In the data rows, the value 128 means zero.
Some points:
[126  62  87 118 186 221 139  45  54 118 159 105 101 121 113 125 144  93
 126 102 129 104 187  71 147  73 122 114 133  91 123  89 119  76  82  99
 141  96  55 154 130 195 117  43 127  35 116 106]
[154  81 136 131  60 157 111  78 140  61 139 133 145 182 121  64 111  68
 135 127 114  69 160 175 129 102 119 114 126 131 134  99 129 128 101  82
 125 136  89  90 132 174 134 115 137  83  69 175]
[ 86 155 130 119 136  95 129 192 144 178 127 118 145  67 127 204 145 141
 122 128  99 126 109 101 105 157 162 139  73 129 162 138 125 108 167 143
 135  40 163 167 139 117 162 155 133 169 193 111]
[ 61 107 123 202 101  65 149 169  88 213  98  96 177  27 130 161  54 105
 118 139  65 119 112  41  17 185 154 202 165 114 134  91 146  91 219 239
 129  74 192 118 139  58 136 127  14 205 186  92]
[116 176 141 116 122 153 120 100  89 208  72 165  99 175 128  89  68 106
 179 131  94 149 136 117 108  95 144 117 146 102  88 188 207 124  65 165
 133 188 163  97 136 125  80 100  73 175 100  86]
[106 160 118 112 145 110 127 200 119 142 125 145 139  78 137 196 157 166
 117 121 142 138  98  96 131 156 142 104 112 134 148 132 104 144 173 144
 132  64 135 144 132  89 165 159 152 162 186 106]
[162 103 136 169  51  60 137  92  91  70 131 179 114 168 165  34  84  90
 169  76 114 178 217 147 156  93 132  90 127 113  96 115 174 103  81 140
 156 140 128 122 137 145  60 136  91 102 101 155]
[147 137 137 148  45  57 121 113  50  89  96 207 107 193 176  35  75  65
 197  77  96 175 206 124 146 104 158  78 111  86  76 153 206 119  74 150
 167 121 140 119 147 143  80 130  91 151 103 122]
[ 65 117 126 179 115  62 141 175  98 199 102  96 165  37 127 169  73 121
 121 134  75 114 117  49  48 183 153 187 138 109 137 103 148  91 209 216
 131  64 180 130 134  75 140 131  46 198 184  92]
[119 166 111  97 155 127 116 206 133 113 126 153 137  84 143 203 179 180
 116 116 159 136  90  97 156 153 133  76 108 134 144 136  91 150 159 122
 120  78 118 141 129  95 171 167 186 157 183 122]
[155 137 108 156 201  81 150 130 107  75 149 100 107 127 157 122 157 165
 105 132 203 181  98 111 139 170  89 138 185 123  74 113  86 182 190 141
 124 187 141 142 106  75 137 135 147 125 124 138]
[147 144 104 137 179  98 149 170  85 102 150 136 131 106 161 158 158 170
 109 125 177 183  91  98 150 175 102 109 183 136  96 118  91 190 198 148
 131 146 132 129 120  60 154 154 140 142 146 127]
[ 93 140 121 111 162 199 131 102  92 228  98 127 110 119 107 141  93 131
 138 135 107 122 120  81 110 111 135 138 141 104 127 164 165  98  87 157
 119 141 132 111 133 136 102  70  90 148 122  76]
[108  62  71  99 222 253 145  42  56 145 170  85  98  84  94 173 168 116
 105 109 140  94 174  35 157  80 125 116 119  84 147  91 102  61  73  95
 130  65  27 178 127 208 131  29 144  21 137  75]
[141 146  99 133 175  93 128 182  96  73 138 130 119 109 161 150 154 193
 110 127 190 164  84  85 147 171 101 100 181 117  95 111  82 172 192 145
 127 159 124 132 106  66 156 150 153 143 152 133]
[100  78  79  90 211 245 138  67  75 153 167  96  99  90 106 180 177 121
 108 112 138 100 153  54 157  83 127 108  96  99 160 117 101  69  78  92
 133  53  43 173 132 203 130  47 154  51 141  76]
[ 99 186 151  19 161 161  93 195 216 165 134 140 125 114  99 236 239 158
 114 127 121  98 104 161 183 110 193 103   0 157 208 203 103 118  87  41
 130   4 120 216 135 204 181 166 254 128 195  92]
[ 88 174 137 128 126 152 128 126 114 255  46 139 124 127 113 128  57 124
 163 156  78 123  94  98  67 120 153 164 164 113 118 192 195 120 106 200
 118 176 183  83 134  93  93 106  57 215 132  63]
[164  88 113 182  97  89 176  61 147 106 159 130 117 139 131  50  99 144
 126 106 136 209 197 156 147  91  88 126 167 156 109  96 125 102  90 140
 130 197 125 136 125 132  23 129  79  71 122 163]
[151 105 118 166 174  92 159  98 138  86 157  93 111 129 139  96 140 160
  96 135 185 164 114 134 138 147  83 159 187 141  96 110  90 158 163 131
 120 203 132 139  98  95 107 128 135 104 108 155]
[166  80 164 140  26 155  98  81 190  46 136 131 164 199 111  55 100  63
 124 153 113  39 144 230 119 107 110 129 132 164 146  80 123 139 113  71
 114 170  99  59 136 159 138 136 142  81  47 212]
[111 188 161  23 174 122  78 222 226 115 154 117 103 101 122 251 255 178
 106 121 138 108  95 174 198 140 180 107   0 123 212 182 107 103 100  35
 140   0 113 241 132 212 205 186 255 134 182 122]
[154 139 103 144 196 101 187 142  78 145 161 120 133 124 149 145 160 145
 115 129 167 218 104 120 130 174  97 134 195 164  85 141 101 212 210 143
 145 156 165 142 121  62 142 157 131 129 144 130]
[154 131 113 154 198  89 166 124 103  99 153 108 117 126 147 125 147 162
 107 139 194 189 107 114 136 161  93 146 188 135  84 125  88 186 187 143
 127 185 142 142 102  75 131 139 137 125 128 135]
[155 146 101 141 193  96 183 142  69 155 161 128 138 118 150 152 159 143
 114 124 162 220 107 125 129 186  94 132 197 170  82 140 106 211 210 140
 144 146 167 135 132  54 143 158 125 135 146 136]
[126 173 150 128  96 122 122 109  79 187  67 183 105 185 144  68  68  96
 189 120  92 158 152 121 117  98 147 117 135 100  78 185 214 126  66 161
 142 177 166  93 141 129  75 114  79 182 104 101]
[153  74 137 124  63 180 102  74 153  60 140 120 155 184 108  80 116  67
 121 141 121  38 145 188 124 101 117 130 125 138 143  89 120 124 112  73
 120 138  81  84 136 171 149 114 144  72  60 185]
[103 196 152 122 131 164 119 121 122 255  55 154 117 165 108 109  53 122
 179 158  80 141 101 120  80 110 154 157 162 120  93 204 213 130  80 186
 119 209 197  74 137  99  77 105  67 212 113  74]
[113 187 146  46 167 123  87 220 199 107 148 122 107  93 126 242 235 180
 114 114 145 121  99 157 178 144 173  98   3 132 188 157  96 116 117  59
 139  30 125 217 127 180 186 184 239 138 182 129]
[145 137 110 144 171  91  90 172 126   5 122 118 105 116 162 130 151 203
 106 137 220 121  83  80 156 152 100 103 168  89  92  85  70 147 168 150
 108 187  95 128  89  87 164 128 169 138 138 141]
[159  92 125 183  78  84 169  68 142  94 149 133 117 148 135  48  89 132
 135 100 128 192 206 159 152  84  93 112 159 153 114  98 135 103  81 137
 130 178 125 122 127 131  34 126  80  72 112 165]
[175  81 178 128   8 172  69  93 228  13 141 109 180 220  99  53 108  50
 112 172 107   0 106 255 104 129 102 152 123 162 160  64 104 163 138  46
 106 178  97  36 129 163 204 148 166  90  13 247]
[ 85 155 140 133 135 153 126 133 109 235  75 130 129 105 111 148  73 134
 147 151  86 109 102  79  80 140 149 164 147 110 130 170 175 110 122 194
 110 138 160  95 130 103 109 102  63 203 143  65]
[164  79 136 164  59 129 143  72 194  71 153 117 137 166 109  51  99 121
 121 130 121 127 167 206 136  90  88 137 154 161 134  82 117 112  86 105
 114 200 114  94 124 147  71 131 101  65  86 186]
[165  84 154 144  36 128 110  82 176  58 134 138 151 186 118  44  97  83
 130 135 110  87 156 214 126 101 107 130 130 155 140  89 130 130  94  94
 122 169 105  80 139 162 116 134 119  85  62 191]
[ 66 130 134 174 109  85 141 165  96 223  84 110 159  53 121 153  65 116
 129 148  73 112 103  54  46 170 157 191 151 109 139 128 161  96 192 227
 121  90 177 114 137  72 130 114  33 212 167  76]
[170  78 156 148  32 151 111  81 203  53 151 122 166 190 103  51 104  82
 124 150 116  60 139 238 116 105  95 136 142 168 146  74 116 135 105  77
 109 180 107  56 129 156 134 141 130  74  54 217]
[111 189 163  13 167 147  76 218 239 139 133 133 113 108 105 244 255 170
 114 129 133  96  90 166 197 114 193 109   0 140 225 211 103 115  90  34
 128   0 107 230 127 216 197 169 255 131 182  89]
Along one direction, these points spread out more than along any other. Take the direction at right angles to it along which they spread out most. Go by this last direction. How far along it is each point below, from 0 to 99? The average is 50, and the first point in the table lies past the average. One standard deviation of the points above along it is 16.
[147 137 137 148  45  57 121 113  50  89  96 207 107 193 176  35  75  65
 197  77  96 175 206 124 146 104 158  78 111  86  76 153 206 119  74 150
 167 121 140 119 147 143  80 130  91 151 103 122] 47
[ 88 174 137 128 126 152 128 126 114 255  46 139 124 127 113 128  57 124
 163 156  78 123  94  98  67 120 153 164 164 113 118 192 195 120 106 200
 118 176 183  83 134  93  93 106  57 215 132  63] 27
[164  88 113 182  97  89 176  61 147 106 159 130 117 139 131  50  99 144
 126 106 136 209 197 156 147  91  88 126 167 156 109  96 125 102  90 140
 130 197 125 136 125 132  23 129  79  71 122 163] 53
[ 61 107 123 202 101  65 149 169  88 213  98  96 177  27 130 161  54 105
 118 139  65 119 112  41  17 185 154 202 165 114 134  91 146  91 219 239
 129  74 192 118 139  58 136 127  14 205 186  92] 18
[119 166 111  97 155 127 116 206 133 113 126 153 137  84 143 203 179 180
 116 116 159 136  90  97 156 153 133  76 108 134 144 136  91 150 159 122
 120  78 118 141 129  95 171 167 186 157 183 122] 48
[111 189 163  13 167 147  76 218 239 139 133 133 113 108 105 244 255 170
 114 129 133  96  90 166 197 114 193 109   0 140 225 211 103 115  90  34
 128   0 107 230 127 216 197 169 255 131 182  89] 68
[165  84 154 144  36 128 110  82 176  58 134 138 151 186 118  44  97  83
 130 135 110  87 156 214 126 101 107 130 130 155 140  89 130 130  94  94
 122 169 105  80 139 162 116 134 119  85  62 191] 69
[164  79 136 164  59 129 143  72 194  71 153 117 137 166 109  51  99 121
 121 130 121 127 167 206 136  90  88 137 154 161 134  82 117 112  86 105
 114 200 114  94 124 147  71 131 101  65  86 186] 65
[162 103 136 169  51  60 137  92  91  70 131 179 114 168 165  34  84  90
 169  76 114 178 217 147 156  93 132  90 127 113  96 115 174 103  81 140
 156 140 128 122 137 145  60 136  91 102 101 155] 54
